In the data rows, the value 500 means zero.
Some points, one per row:
360,680,483,603,168,428,566,538,343,456,304,471,381,527,642,496,440,483,562,637,482,290,321,508,387,254,575,394,559,546,579,375,406,587,265,495,688,683,485,740,565,352,391,414,586,448,647
161,653,445,843,91,370,630,661,179,504,407,753,710,329,570,528,327,612,598,589,644,304,409,573,135,444,284,332,472,353,445,550,232,579,303,399,830,604,82,292,624,116,376,601,411,266,366
557,345,599,195,789,330,273,493,461,407,755,471,553,493,409,412,540,523,451,141,604,782,694,362,601,867,444,726,404,384,391,524,715,431,675,185,323,456,559,360,495,632,548,490,293,620,394
756,435,634,502,475,366,230,441,396,435,549,348,380,595,609,383,562,395,392,358,743,706,213,147,516,549,683,673,416,706,469,434,863,479,420,447,443,643,711,635,453,729,219,344,586,647,692
595,489,595,497,585,523,422,525,486,502,491,426,502,538,558,508,545,577,478,496,491,513,627,580,537,521,495,520,490,451,499,486,589,409,547,394,466,438,563,463,411,559,576,491,499,571,491
741,541,543,731,450,546,468,406,548,569,380,390,430,718,518,483,557,276,405,595,547,404,219,508,524,154,708,477,518,804,504,468,546,369,372,744,561,474,709,578,380,619,466,440,758,534,721
544,587,565,624,554,575,586,514,598,602,534,517,627,445,440,506,474,549,550,511,448,386,753,742,550,591,341,419,589,391,491,573,370,421,608,507,455,479,485,393,381,354,778,517,480,371,345
150,539,473,447,300,393,574,638,349,413,550,638,614,323,600,480,372,560,641,518,494,420,581,572,432,683,325,375,479,273,450,500,402,631,493,253,615,679,195,560,660,273,523,517,324,503,419
388,452,654,636,334,379,204,579,201,545,784,686,674,329,811,462,391,675,438,568,787,597,215,161,427,845,405,417,453,410,434,528,740,606,347,214,697,633,337,374,538,451,19,456,332,701,580
604,428,502,355,547,485,462,532,676,397,340,584,243,735,349,524,709,461,401,256,401,617,444,387,524,145,632,714,426,684,544,471,604,369,623,709,436,327,658,690,430,783,489,629,806,473,548
692,400,393,417,576,621,729,440,781,526,264,243,284,588,258,561,680,413,449,624,200,604,539,546,633,260,695,579,592,706,634,376,413,428,582,856,389,324,739,703,417,820,654,566,781,446,579
767,425,597,271,758,554,471,434,569,500,474,403,402,690,459,531,641,518,332,486,339,789,512,392,632,506,669,726,412,560,590,552,730,429,606,594,435,295,741,532,379,882,521,397,314,684,618
766,582,428,511,417,452,803,226,709,522,101,93,155,826,352,439,580,96,584,633,299,359,428,726,527,0,823,651,566,827,619,380,366,256,424,999,397,530,900,853,425,718,804,331,824,319,787
247,621,285,743,0,250,451,613,325,350,395,842,322,517,547,339,431,200,556,347,770,200,3,369,242,78,595,474,441,717,421,354,300,545,256,619,705,774,286,696,637,224,94,523,987,192,635
423,514,630,496,509,525,291,641,280,454,580,610,604,421,737,590,456,729,409,497,559,488,419,290,457,603,408,372,485,369,464,487,705,616,404,278,641,488,335,438,489,475,363,512,352,625,483
586,465,404,569,543,546,537,446,573,469,502,512,546,500,458,425,592,528,581,579,522,542,483,497,456,385,515,531,484,536,471,539,528,469,515,714,492,467,505,533,442,580,463,472,521,560,533
839,255,716,327,631,398,78,466,287,419,661,297,338,528,629,371,656,411,269,283,828,926,123,0,634,692,763,759,369,743,455,455,999,472,471,349,442,564,734,563,440,913,171,356,470,820,722
214,621,416,676,73,193,326,566,150,413,654,778,614,173,668,355,292,545,597,553,850,346,251,218,402,735,338,489,444,431,406,441,477,531,347,194,778,824,108,457,642,146,0,417,541,545,569
506,583,276,673,318,498,835,480,643,520,260,430,390,526,253,462,467,276,701,606,344,309,613,805,509,114,495,545,550,600,605,413,142,387,513,893,509,557,550,657,530,378,738,507,827,224,514
415,545,520,424,406,507,464,551,526,379,532,472,646,169,510,595,497,678,542,455,520,646,647,397,484,796,404,456,471,449,561,416,568,564,621,335,491,452,352,286,458,475,352,527,417,623,424
302,576,340,328,501,418,629,471,521,477,435,398,447,467,399,499,412,441,524,469,352,406,716,730,519,676,419,517,485,463,445,439,286,634,512,456,376,608,484,605,634,341,721,442,432,356,470
624,429,379,199,674,513,657,355,688,460,215,377,190,847,411,625,661,357,372,392,263,639,409,532,559,68,744,690,530,696,588,390,551,468,456,741,368,386,769,809,509,779,752,485,606,485,663
164,806,458,872,100,460,534,633,388,568,384,901,664,448,516,480,156,360,688,568,607,0,446,914,282,308,360,158,616,378,466,509,2,540,276,466,772,656,183,429,633,0,570,638,757,124,381
322,549,436,387,480,353,421,453,355,477,767,556,655,223,574,399,405,610,590,505,650,636,479,314,586,928,326,634,308,364,436,547,570,541,590,134,483,637,266,332,501,433,300,461,196,691,494
491,554,495,498,282,347,282,603,403,377,430,605,399,394,609,567,572,523,378,311,655,643,225,79,390,450,571,546,448,645,579,363,696,555,425,409,607,520,408,471,484,573,103,619,705,505,659
699,413,466,399,688,596,683,444,610,503,400,272,370,594,292,461,686,505,551,557,276,622,601,562,575,379,617,615,503,607,521,489,556,410,695,757,338,392,700,594,432,815,660,519,592,465,522
406,533,399,289,506,458,546,468,432,521,282,493,242,627,723,662,557,509,345,571,319,613,142,213,526,289,742,575,418,626,619,337,658,769,276,504,558,546,588,878,607,688,300,409,433,678,775
647,217,697,557,517,365,77,504,217,482,651,556,563,474,727,412,568,677,330,403,847,909,151,0,384,773,565,685,423,490,394,590,999,394,505,247,638,467,483,341,456,770,0,452,335,806,589
478,554,299,467,410,508,706,398,657,542,331,426,374,569,402,526,493,292,491,636,333,318,481,673,459,251,657,500,518,615,563,447,253,515,403,697,527,537,582,625,558,444,607,456,573,343,619
619,515,557,544,610,671,600,446,566,596,481,405,580,466,486,616,394,502,466,636,341,386,627,680,572,542,502,330,618,484,493,532,404,498,492,582,414,426,561,419,460,543,690,452,402,513,447
796,259,565,314,731,506,315,358,511,465,734,264,493,467,516,501,640,530,363,407,578,836,463,152,637,778,651,674,425,625,518,557,883,426,694,433,306,436,713,488,408,795,305,327,258,779,562
412,452,578,589,478,505,245,668,422,456,632,716,654,299,558,523,541,718,488,432,683,529,632,394,499,699,411,463,499,327,419,546,614,520,611,319,527,501,370,289,441,443,342,683,605,496,294
487,425,525,377,697,531,543,504,523,578,668,433,713,396,487,528,477,721,476,556,420,581,818,639,605,936,315,448,487,315,498,636,508,522,679,294,410,421,502,247,515,484,621,475,214,591,355
389,534,685,612,374,395,183,658,206,473,554,792,533,466,747,507,456,580,400,417,769,416,220,278,352,494,437,389,508,421,432,471,625,590,359,271,645,616,368,457,556,365,226,571,544,456,501
426,586,425,566,477,721,914,603,852,523,252,509,511,502,151,615,522,563,638,664,9,236,916,999,560,207,345,314,664,402,596,476,36,406,641,835,461,278,487,484,493,461,989,726,779,119,277
753,364,770,561,660,532,164,494,452,455,528,464,439,641,669,494,641,566,324,374,632,702,274,206,567,493,631,599,462,546,474,536,900,394,469,442,481,321,650,453,323,821,326,541,534,680,575
245,578,471,412,560,477,493,641,539,531,623,761,693,434,448,583,390,587,531,436,446,435,826,728,519,649,262,385,496,272,499,550,255,533,541,281,484,453,301,293,544,180,665,684,381,439,314
485,592,445,518,408,445,515,489,548,440,276,662,217,804,483,514,512,279,401,414,452,338,221,589,428,0,619,523,442,689,531,411,395,464,374,711,587,539,595,750,538,482,465,516,776,369,684
653,434,530,438,614,548,526,397,493,522,603,405,493,528,501,568,558,562,420,625,389,683,425,344,537,628,605,575,531,542,555,541,630,434,530,512,443,364,603,380,490,713,413,442,316,677,515
502,539,410,364,563,512,716,545,579,581,340,556,382,702,367,588,574,514,523,484,302,584,561,571,436,257,516,612,483,501,584,497,419,437,497,621,610,358,577,500,537,553,591,588,431,461,462
514,525,540,631,350,468,327,498,347,456,512,634,444,501,734,483,489,384,440,522,670,406,122,346,401,422,666,393,537,636,470,443,549,538,258,503,676,646,481,525,553,472,237,435,607,523,636
265,719,316,947,0,283,406,588,219,446,255,795,266,692,708,431,321,146,587,538,800,33,0,413,131,0,653,311,517,776,419,344,270,559,9,672,909,825,310,800,675,135,62,551,999,199,776
942,270,659,359,908,691,526,263,698,608,612,108,610,405,544,612,583,645,361,686,311,792,643,438,771,806,658,519,556,555,569,596,726,446,652,517,270,377,813,351,298,831,697,340,196,800,589
309,544,489,669,332,631,631,662,514,552,468,634,567,411,500,543,415,562,570,647,461,241,537,643,431,376,442,310,570,406,441,499,311,585,473,554,598,564,381,506,551,381,503,595,648,340,435
537,570,447,413,422,484,512,553,601,402,373,448,527,373,359,583,546,585,496,386,494,596,629,480,558,497,474,533,499,526,550,427,412,423,647,555,449,367,440,418,393,565,489,661,566,472,440
468,456,606,492,468,431,336,584,319,471,562,447,472,434,695,568,451,640,418,456,558,581,330,249,506,614,604,487,465,498,500,427,795,635,351,345,518,559,508,539,512,617,394,463,443,603,501
814,321,619,476,902,628,333,451,660,478,493,410,451,765,423,508,690,506,377,347,508,748,514,328,617,373,686,675,475,538,486,537,774,391,595,745,380,193,694,398,290,884,485,488,561,672,529
632,494,345,401,557,492,766,431,827,473,217,371,150,891,120,491,666,185,558,366,315,514,582,693,543,0,650,762,491,789,567,437,254,314,598,996,366,385,796,821,468,686,860,550,896,263,669
398,593,478,539,563,596,599,464,539,604,783,517,853,138,387,447,224,569,624,588,486,288,999,920,602,999,129,318,567,246,465,652,118,481,654,261,440,587,297,141,557,49,844,482,227,425,265
262,638,471,514,334,446,695,624,318,484,439,697,516,479,521,477,414,474,626,533,416,275,518,652,354,435,369,411,493,354,491,501,300,669,430,447,603,573,261,519,649,266,548,564,430,342,411
591,577,285,596,441,435,767,387,656,541,206,335,254,685,211,426,478,89,571,550,409,326,449,764,433,4,646,583,556,777,540,407,218,370,420,844,486,564,633,717,531,446,783,408,775,261,613
657,378,558,421,523,586,347,501,535,362,327,452,322,611,598,614,731,589,300,468,520,758,148,119,527,210,775,624,441,703,578,391,887,564,465,681,487,365,627,755,490,893,196,485,669,659,741
615,347,798,275,731,573,184,553,358,451,707,385,641,381,788,600,499,850,330,404,573,835,507,126,625,928,501,510,389,363,570,532,992,616,577,49,424,432,548,377,475,751,406,468,147,817,513
645,411,460,337,734,585,440,489,656,477,383,460,287,751,534,645,690,417,269,351,322,649,314,375,547,258,767,549,498,695,521,417,573,545,369,609,422,328,672,719,504,800,547,489,523,583,677
477,430,413,185,685,394,537,480,533,329,423,565,260,741,406,405,681,423,472,269,471,750,447,367,498,253,570,828,330,606,475,477,642,518,587,644,327,481,547,775,540,728,506,495,516,533,585
519,502,453,589,507,469,526,425,535,505,666,491,647,426,441,424,494,461,565,474,632,424,577,564,517,696,409,449,551,457,428,563,463,500,607,457,439,532,400,399,454,395,516,480,373,534,399
221,642,279,446,229,393,603,604,502,410,361,606,361,381,507,487,369,441,605,458,465,335,428,512,369,318,436,513,468,533,504,392,320,594,397,517,630,672,331,699,713,335,291,585,790,360,490
658,389,639,395,710,518,394,471,601,450,476,529,409,666,618,564,728,556,327,470,502,780,357,274,556,302,680,650,425,584,566,468,770,536,521,563,478,290,706,534,369,859,391,509,436,687,591
213,575,510,643,208,460,410,678,197,530,613,810,701,350,794,548,410,750,613,596,693,470,361,298,283,660,275,354,538,314,460,593,532,564,379,245,802,516,144,284,657,260,158,603,293,575,392
466,522,360,337,682,499,520,496,612,508,427,476,520,602,484,590,487,534,500,531,429,538,519,517,494,529,526,499,570,449,505,523,344,593,443,470,468,433,432,483,554,483,528,447,399,566,513
758,470,448,454,846,753,877,302,876,672,524,238,647,531,265,574,511,487,507,626,185,468,999,939,738,656,400,454,681,471,556,641,216,354,737,695,188,304,698,275,378,510,999,500,338,428,345
12 more points follow, each with its number after it:
287,580,408,377,546,583,711,536,473,455,556,587,612,398,466,638,375,672,588,531,323,416,710,687,484,708,294,394,537,280,551,542,363,632,547,365,475,394,323,445,551,303,709,573,241,517,361 0
383,508,451,160,599,343,257,545,409,284,560,645,393,594,658,506,625,565,408,258,627,745,280,154,439,521,575,717,332,551,436,438,759,631,482,310,416,523,450,682,557,629,186,489,392,724,668 1
544,377,619,512,605,483,247,494,459,470,729,645,543,546,608,434,564,522,373,291,666,657,410,309,526,702,456,608,441,502,427,574,702,505,554,251,474,508,505,317,442,557,269,491,398,688,466 2
431,450,692,500,639,492,263,599,367,545,856,535,764,278,613,417,393,732,477,402,710,560,708,378,616,999,301,445,454,224,414,661,711,518,642,37,514,526,333,144,479,360,485,543,207,637,284 3
683,483,540,459,608,569,742,477,562,596,195,462,388,848,425,612,709,589,423,528,257,602,493,477,524,165,584,686,508,515,578,543,544,278,611,762,621,203,735,487,421,831,688,597,487,525,528 4
378,561,399,426,369,376,519,554,541,352,548,650,459,477,330,395,491,368,599,322,568,456,547,557,471,506,414,677,431,543,497,461,393,450,569,451,486,588,346,572,530,330,408,541,666,359,468 5
788,379,708,413,898,619,455,444,658,557,619,298,588,611,376,534,593,640,424,347,390,678,884,634,761,677,465,646,546,422,534,662,663,272,793,512,272,256,769,294,297,740,854,544,305,597,413 6
534,522,400,562,511,606,883,438,799,559,276,389,503,551,138,550,562,484,621,575,174,361,966,978,598,246,474,507,593,483,568,509,133,353,709,859,372,282,630,515,424,565,951,605,677,272,296 7
426,404,547,470,418,366,145,614,307,401,615,729,418,500,703,513,457,477,353,302,677,556,60,194,431,495,599,497,427,567,423,484,681,628,257,266,582,583,368,517,578,469,50,516,556,565,562 8
649,442,565,183,882,598,422,464,675,469,610,479,534,529,463,566,579,624,396,266,312,712,822,633,682,709,382,621,441,304,543,633,532,447,756,386,308,282,650,370,381,609,778,597,249,603,307 9
417,477,567,675,313,449,194,585,343,491,551,817,549,448,681,477,509,571,424,397,721,475,182,135,384,404,538,455,453,511,479,433,642,513,348,444,640,508,350,411,516,430,119,539,679,543,512 10
468,521,367,484,438,536,516,487,583,524,303,613,258,647,502,553,531,276,422,448,476,410,339,575,453,116,627,540,512,693,498,388,316,564,345,634,520,452,607,740,575,493,519,492,752,355,597 11
Which of these numbered points is nearest to each point below, ignoring the 3 directions in which the first points spread most? Its number follows each.
620,406,561,448,576,385,487,397,513,492,499,268,364,588,422,449,572,340,434,424,540,573,454,478,586,489,613,655,487,613,475,478,641,423,494,521,436,542,680,561,444,605,583,424,582,489,600 > 3
497,627,371,792,211,534,856,535,638,528,93,447,275,643,216,543,577,189,632,645,259,208,437,763,383,0,616,473,603,790,608,341,131,394,415,999,623,513,614,856,546,565,649,603,999,181,640 > 7
407,477,496,271,739,588,438,545,502,439,718,605,653,439,514,505,490,647,440,298,455,573,776,607,593,857,341,478,478,252,409,594,495,547,712,200,407,394,425,277,498,396,596,592,191,592,263 > 9
682,448,561,417,663,621,687,527,536,619,247,509,407,794,366,581,661,642,396,468,261,633,567,517,571,265,505,695,490,467,526,561,603,308,616,661,577,204,669,451,402,771,671,645,428,577,520 > 4
534,452,601,626,362,364,277,469,383,479,438,396,331,575,674,427,477,391,418,453,714,491,160,274,454,364,690,492,504,646,469,393,719,506,278,493,595,642,614,696,529,581,207,393,737,488,644 > 3
467,598,434,447,563,565,686,553,612,531,365,446,496,584,424,555,449,438,513,576,310,363,648,759,503,460,493,417,569,414,562,402,220,553,461,565,402,447,555,523,533,415,826,498,553,406,453 > 11
442,522,615,377,649,516,255,588,475,408,577,765,555,589,619,541,589,674,339,300,652,632,422,342,506,603,440,545,467,430,398,537,696,534,520,253,506,448,430,414,431,510,338,563,371,658,439 > 9
278,459,457,427,310,279,157,672,214,321,771,775,462,313,648,309,407,501,526,235,878,620,245,187,454,823,364,590,318,432,361,557,719,647,509,139,546,744,190,485,646,330,3,529,481,532,469 > 5
719,534,614,487,673,631,627,480,701,523,267,332,400,823,418,660,689,531,409,529,150,573,562,648,585,168,670,484,578,459,584,414,503,470,500,751,433,226,829,615,380,739,831,525,540,543,576 > 4
576,438,578,536,598,467,364,507,465,502,581,659,547,505,523,521,527,510,420,398,610,543,370,432,499,576,491,561,493,499,480,542,631,446,544,397,523,481,495,364,442,568,370,519,511,558,449 > 2
579,423,604,147,959,642,449,508,674,516,590,513,525,589,441,607,600,733,333,335,319,699,800,537,688,693,426,563,541,337,518,582,592,558,742,426,316,208,638,355,322,747,791,598,260,697,334 > 9
397,630,315,531,690,528,498,613,599,498,691,717,743,448,333,391,429,675,647,358,658,469,985,775,538,717,206,455,508,164,347,662,158,409,718,397,468,420,179,127,437,261,678,543,467,394,99 > 2
783,380,707,565,650,467,208,469,489,482,580,468,445,691,538,410,641,511,415,304,624,731,392,323,587,424,595,635,488,547,379,587,838,333,594,539,450,340,640,420,341,738,428,541,511,668,528 > 6
516,554,462,569,490,480,513,400,497,557,469,529,454,473,531,554,464,397,491,570,490,425,468,610,497,518,494,375,506,567,530,489,401,483,501,467,547,553,519,526,593,383,510,437,503,485,515 > 11
783,397,696,524,796,673,458,491,601,565,535,365,588,650,437,517,569,613,480,481,356,544,791,685,665,544,430,507,543,370,519,651,577,330,716,625,384,182,725,243,256,656,865,537,409,549,417 > 6
264,556,620,441,394,425,308,611,211,375,556,618,516,410,810,532,410,658,475,560,602,533,297,316,457,666,468,397,436,373,527,464,751,712,350,169,646,671,341,562,648,415,286,449,331,603,536 > 0
221,663,434,365,479,448,573,624,470,465,602,668,707,396,484,542,282,634,652,400,388,316,863,895,489,766,194,433,471,148,458,544,170,575,584,198,394,542,253,319,612,102,843,595,295,364,250 > 9
326,598,450,480,399,541,653,552,599,490,616,476,811,126,391,593,369,689,635,512,473,492,883,606,520,885,204,416,540,344,499,552,302,527,672,275,463,461,267,201,413,307,588,601,406,480,288 > 7
519,545,376,592,493,492,764,548,554,516,289,576,477,651,342,531,612,532,639,567,455,497,592,686,327,165,431,524,517,440,568,596,349,382,600,839,618,352,426,480,539,524,685,620,597,374,360 > 4
865,331,662,294,887,616,270,437,565,521,518,408,476,652,701,636,687,685,237,374,412,812,466,360,668,585,604,601,481,509,571,475,868,546,587,453,383,239,749,435,375,917,495,471,337,732,568 > 11
235,620,284,282,441,405,606,511,563,434,461,613,498,554,453,506,484,443,548,441,515,474,517,599,404,347,471,574,402,447,489,494,312,572,465,506,525,617,364,648,598,371,573,587,488,394,485 > 1
237,583,407,436,462,317,514,635,537,395,488,795,417,628,272,402,403,328,487,156,558,350,581,786,376,345,377,611,428,450,361,511,217,450,543,409,461,487,353,518,609,195,717,685,684,226,359 > 9
610,546,568,684,424,532,532,443,599,564,417,466,531,646,399,420,477,395,543,466,496,389,578,723,472,315,558,479,586,529,504,564,366,271,552,681,472,444,630,440,381,459,744,563,608,358,478 > 6
430,399,509,222,685,389,250,614,498,317,633,698,413,583,437,398,553,450,273,0,659,743,525,398,545,690,459,758,354,483,371,538,665,526,570,209,385,431,468,522,526,547,484,606,446,538,376 > 9
241,377,546,264,570,443,192,613,275,341,925,717,746,233,707,449,461,823,462,309,736,685,527,196,457,999,284,500,299,196,387,577,816,688,552,0,483,640,183,358,570,413,217,522,102,727,462 > 1
256,712,414,627,229,533,751,578,583,546,483,526,720,165,336,545,294,619,715,538,450,280,892,887,446,644,191,301,628,304,557,525,21,434,632,434,508,469,206,241,509,102,798,700,635,256,265 > 7
267,686,452,668,323,496,542,572,469,517,458,835,526,500,513,511,346,411,552,490,537,215,471,742,338,300,351,315,487,425,438,482,199,538,359,466,667,569,277,500,635,164,585,606,654,301,440 > 11
552,343,547,278,662,328,219,496,438,393,656,522,366,592,475,397,559,464,336,179,704,757,445,227,547,653,517,759,347,534,413,531,759,463,517,301,414,568,553,524,486,634,367,519,465,569,471 > 5
657,517,543,497,569,598,523,460,613,491,411,346,465,508,415,569,726,563,473,426,482,702,583,384,583,363,614,593,527,569,597,487,607,425,696,702,353,345,571,407,316,776,517,512,547,572,540 > 7
589,508,425,451,606,544,688,438,732,552,446,430,445,699,182,450,558,350,499,391,411,486,777,829,620,404,423,657,533,468,498,534,243,327,701,657,347,386,607,419,430,488,872,505,496,393,397 > 2
539,603,248,469,626,488,840,384,858,585,378,360,431,685,189,403,492,255,623,501,331,384,837,978,601,394,468,645,615,549,527,547,2,340,610,739,379,468,562,514,442,376,939,493,533,307,510 > 2
640,343,505,496,701,481,440,422,541,488,576,521,493,639,433,404,668,452,512,354,612,646,490,375,568,399,531,723,430,534,395,566,726,433,629,709,397,475,555,505,334,695,390,445,528,594,544 > 2
563,409,676,499,655,648,280,545,517,514,608,612,636,503,534,539,545,679,421,446,528,639,510,409,537,536,480,454,524,393,483,584,647,518,573,404,529,350,531,289,443,612,419,539,484,598,340 > 10
451,460,620,313,625,380,193,632,375,405,710,604,590,463,523,481,509,638,434,263,632,670,607,361,566,884,375,626,405,338,393,551,680,553,644,95,408,532,388,411,491,421,450,532,298,610,402 > 9
468,724,330,758,110,299,615,429,426,522,297,399,271,528,548,366,377,101,676,567,603,182,258,571,330,162,653,499,470,735,517,363,280,450,178,689,663,829,513,749,663,232,377,412,804,218,783 > 3
801,394,607,161,862,643,571,320,668,497,567,112,478,511,544,685,610,707,398,556,143,813,728,446,786,755,608,555,482,468,645,514,772,509,682,465,239,300,745,506,440,907,755,338,102,827,600 > 0
438,509,525,672,433,513,354,563,416,519,638,673,621,428,597,489,410,551,552,428,613,404,482,537,468,576,345,361,538,412,425,629,457,498,449,369,598,592,341,355,470,331,420,518,439,488,394 > 2
754,335,641,314,724,530,396,465,608,521,441,431,345,805,458,557,775,512,374,426,449,827,397,291,546,360,614,804,487,573,534,509,822,358,614,612,503,214,760,501,365,923,470,480,444,665,580 > 4
494,515,535,455,514,465,515,454,430,507,575,559,513,460,623,507,450,423,451,503,555,521,415,466,470,625,556,457,501,532,496,515,512,538,442,385,507,568,497,491,523,418,452,395,372,521,606 > 11
509,625,390,669,411,542,701,371,629,573,513,508,562,410,319,484,356,252,606,549,438,239,767,926,528,529,367,416,539,514,536,531,107,405,511,597,451,568,531,441,523,253,756,488,554,308,410 > 2
506,401,490,547,423,462,356,437,411,433,501,569,396,535,688,483,524,372,362,433,721,485,140,223,482,471,692,471,476,676,452,367,599,584,240,458,521,609,501,664,574,543,197,444,604,549,646 > 11
278,717,320,570,396,586,820,563,669,532,214,676,490,668,277,543,393,357,598,508,248,161,708,999,432,100,366,315,613,429,522,457,0,444,477,718,576,383,424,531,514,239,895,624,762,187,381 > 9
417,558,423,492,565,563,421,556,477,453,593,677,573,431,573,476,498,602,519,443,639,504,448,422,499,559,469,451,524,380,463,529,500,628,486,424,521,452,297,449,565,439,362,505,403,542,433 > 11
292,452,550,788,219,503,298,646,193,564,628,832,595,398,796,443,465,604,488,610,807,443,30,224,323,457,503,300,491,416,423,457,700,668,250,432,762,615,211,510,616,383,0,523,522,595,574 > 10
526,523,643,596,433,375,160,564,338,389,573,593,504,483,767,468,435,521,435,393,776,571,169,184,474,547,577,511,400,511,498,461,810,568,366,284,615,603,427,556,484,504,194,414,507,594,607 > 3
658,446,604,461,696,562,404,478,521,544,635,455,575,425,608,541,550,584,397,469,506,585,556,431,563,727,495,517,502,450,487,602,579,506,560,355,443,403,574,402,453,601,490,444,311,591,474 > 11
407,496,546,673,316,517,360,557,378,562,500,715,625,452,663,513,471,502,505,557,610,301,310,402,452,427,453,319,536,490,442,532,593,527,328,463,702,575,340,398,511,327,314,492,531,500,509 > 10
702,470,634,414,780,740,507,464,692,605,515,462,650,517,444,622,535,606,447,514,319,532,765,746,590,565,450,424,569,354,528,605,522,466,634,563,333,272,632,312,387,555,811,528,371,533,350 > 10
764,396,511,578,472,524,408,496,618,477,307,380,234,649,435,537,764,440,450,501,513,636,240,260,509,109,729,635,495,747,576,355,723,373,537,860,528,412,794,712,413,907,327,518,853,572,683 > 7
207,662,529,826,170,363,334,657,285,501,493,894,493,504,664,418,310,395,560,429,817,158,210,575,272,289,375,314,497,485,396,474,358,523,252,319,768,713,195,434,667,112,220,633,695,300,497 > 2
758,440,506,391,725,629,772,304,788,581,347,101,428,657,272,544,583,398,615,607,121,541,788,796,710,396,581,550,537,589,591,538,427,357,620,783,260,332,816,591,345,606,999,430,471,461,523 > 3
548,510,404,738,516,631,554,498,715,581,348,576,495,665,348,501,524,382,597,508,580,407,600,741,490,126,528,487,561,510,440,561,232,388,525,797,515,377,552,456,334,477,632,480,766,351,445 > 10
659,507,681,502,741,585,613,531,671,561,474,316,536,630,339,553,531,567,550,398,282,526,885,863,686,457,472,533,561,374,570,587,474,321,690,545,355,255,723,417,333,604,999,602,481,367,315 > 6
524,430,454,414,524,503,472,565,552,464,474,495,510,465,433,543,616,558,505,442,499,578,515,422,508,465,504,632,422,519,543,511,578,478,583,521,458,509,514,583,530,655,467,531,562,504,525 > 7
256,669,421,391,437,547,743,477,460,583,455,578,588,359,552,653,304,633,509,708,273,376,605,664,466,654,403,350,511,339,588,479,271,724,343,297,547,577,349,597,617,257,585,420,258,513,419 > 0
781,356,523,506,650,599,485,365,588,546,615,358,521,553,474,532,549,428,367,503,458,577,539,484,623,594,626,554,542,633,505,497,574,438,511,620,435,422,672,482,447,588,514,415,443,656,590 > 2
449,491,626,583,645,647,586,566,529,581,713,548,826,310,474,589,395,670,518,579,418,399,881,806,567,735,261,285,617,218,437,642,344,499,620,385,469,400,403,139,421,361,780,579,327,455,189 > 10
616,399,726,645,432,381,193,543,359,506,600,443,427,512,647,420,518,498,360,405,691,555,197,220,487,536,687,535,475,599,475,455,816,542,336,378,561,507,562,536,484,635,277,369,627,585,549 > 3
333,560,467,947,176,587,580,626,336,575,375,775,587,424,581,481,463,492,594,743,602,142,346,648,296,208,405,262,583,459,473,467,336,558,245,660,744,589,250,512,576,195,371,535,641,344,455 > 10
140,594,527,498,249,406,442,647,194,445,608,756,582,367,732,501,363,621,594,536,684,447,390,401,336,674,360,332,427,327,458,467,507,677,364,207,675,683,151,493,646,216,316,556,337,517,424 > 0
728,523,627,762,701,607,671,431,748,736,591,224,728,467,87,369,393,505,655,526,392,340,999,999,667,629,297,451,682,344,483,688,229,195,809,696,317,354,687,180,261,463,999,573,517,333,192 > 6
206,551,353,270,517,361,495,623,485,302,559,661,486,506,473,419,491,486,607,316,564,579,568,570,396,564,337,673,350,341,409,521,502,590,651,321,493,609,256,580,657,363,497,559,383,476,383 > 1
560,305,730,216,806,511,315,540,432,487,717,367,603,469,571,524,590,828,373,340,404,825,757,351,635,863,461,606,429,304,493,546,903,546,737,202,299,378,561,309,480,720,591,530,162,758,377 > 9
548,386,528,344,632,529,583,507,423,470,568,398,570,505,468,537,626,668,499,516,382,710,576,430,581,690,467,576,453,390,493,536,680,509,592,455,488,420,472,499,438,616,586,514,261,655,447 > 0
531,549,394,425,297,386,527,398,450,375,264,513,117,798,590,499,639,238,449,505,498,552,4,217,344,34,785,658,400,773,597,312,591,491,247,695,593,555,632,893,639,693,199,402,631,496,867 > 0
285,634,501,866,194,560,482,660,378,554,376,658,507,525,484,511,331,373,596,653,571,151,359,713,411,143,487,273,592,498,453,428,346,502,184,623,657,513,393,586,573,222,488,619,870,238,464 > 10
289,485,534,198,448,445,234,569,328,282,658,564,590,122,728,577,462,776,411,311,701,805,398,54,522,977,399,557,357,396,490,421,808,753,551,54,469,583,212,418,573,550,112,564,256,761,515 > 1
319,589,463,311,429,332,298,667,337,338,448,687,341,607,707,543,476,457,452,300,606,558,268,347,423,509,511,580,422,482,504,452,593,606,328,278,507,606,398,659,638,418,350,524,445,447,590 > 1
509,540,362,361,381,374,588,392,499,429,237,470,209,694,533,506,625,310,484,494,447,502,169,367,322,135,716,589,416,759,560,370,553,492,305,668,584,606,576,866,644,584,357,436,563,511,816 > 0
465,542,401,412,510,645,783,537,771,466,265,510,450,515,281,661,560,596,531,590,154,420,751,818,537,308,484,420,566,527,641,430,260,523,643,771,401,291,573,601,500,613,770,648,722,291,435 > 7
191,603,462,592,289,354,313,628,256,426,720,811,588,268,658,382,254,523,547,395,796,355,423,532,321,774,291,389,418,408,361,519,321,588,386,162,688,761,208,398,695,53,253,545,477,441,391 > 2
592,397,623,163,802,623,442,489,560,487,472,409,432,667,649,728,642,656,205,469,308,715,434,305,630,566,615,520,504,529,573,476,714,576,519,442,371,293,657,543,489,852,537,507,252,732,594 > 0
22,693,494,602,357,485,552,777,347,517,668,973,859,224,567,521,214,665,622,521,569,143,791,830,349,743,115,147,549,97,381,600,135,627,548,159,630,543,34,232,647,0,637,714,343,293,130 > 9
883,358,542,627,645,675,720,373,825,590,338,213,464,595,190,501,677,449,522,611,267,511,756,693,656,292,610,637,617,645,544,551,385,251,749,999,338,307,855,512,275,806,797,529,739,475,478 > 7
320,432,574,425,608,466,441,548,279,451,832,620,844,171,637,477,458,781,537,559,588,629,620,361,460,999,243,435,375,233,462,652,710,668,596,103,505,635,188,287,582,381,335,469,33,678,337 > 0
760,312,568,328,737,615,458,391,656,499,363,398,349,801,530,598,710,540,324,433,338,721,281,242,536,217,783,624,475,620,579,474,792,458,503,785,483,253,784,637,353,870,473,482,476,693,647 > 10
758,386,592,290,835,733,642,384,674,583,395,123,434,617,450,664,633,635,333,639,187,761,607,446,675,447,684,562,509,508,628,507,752,463,610,734,270,275,861,612,352,964,762,402,371,733,550 > 0
413,380,486,492,400,404,386,598,283,439,459,564,360,547,734,456,594,517,488,550,692,600,152,155,353,409,546,580,410,590,477,467,785,575,343,533,639,587,401,681,582,583,112,468,426,592,692 > 0
631,620,358,644,633,551,509,544,763,462,344,613,418,803,271,436,653,367,574,366,586,473,653,643,449,41,556,578,549,532,404,521,238,351,518,796,528,289,488,454,354,506,611,596,840,330,394 > 10
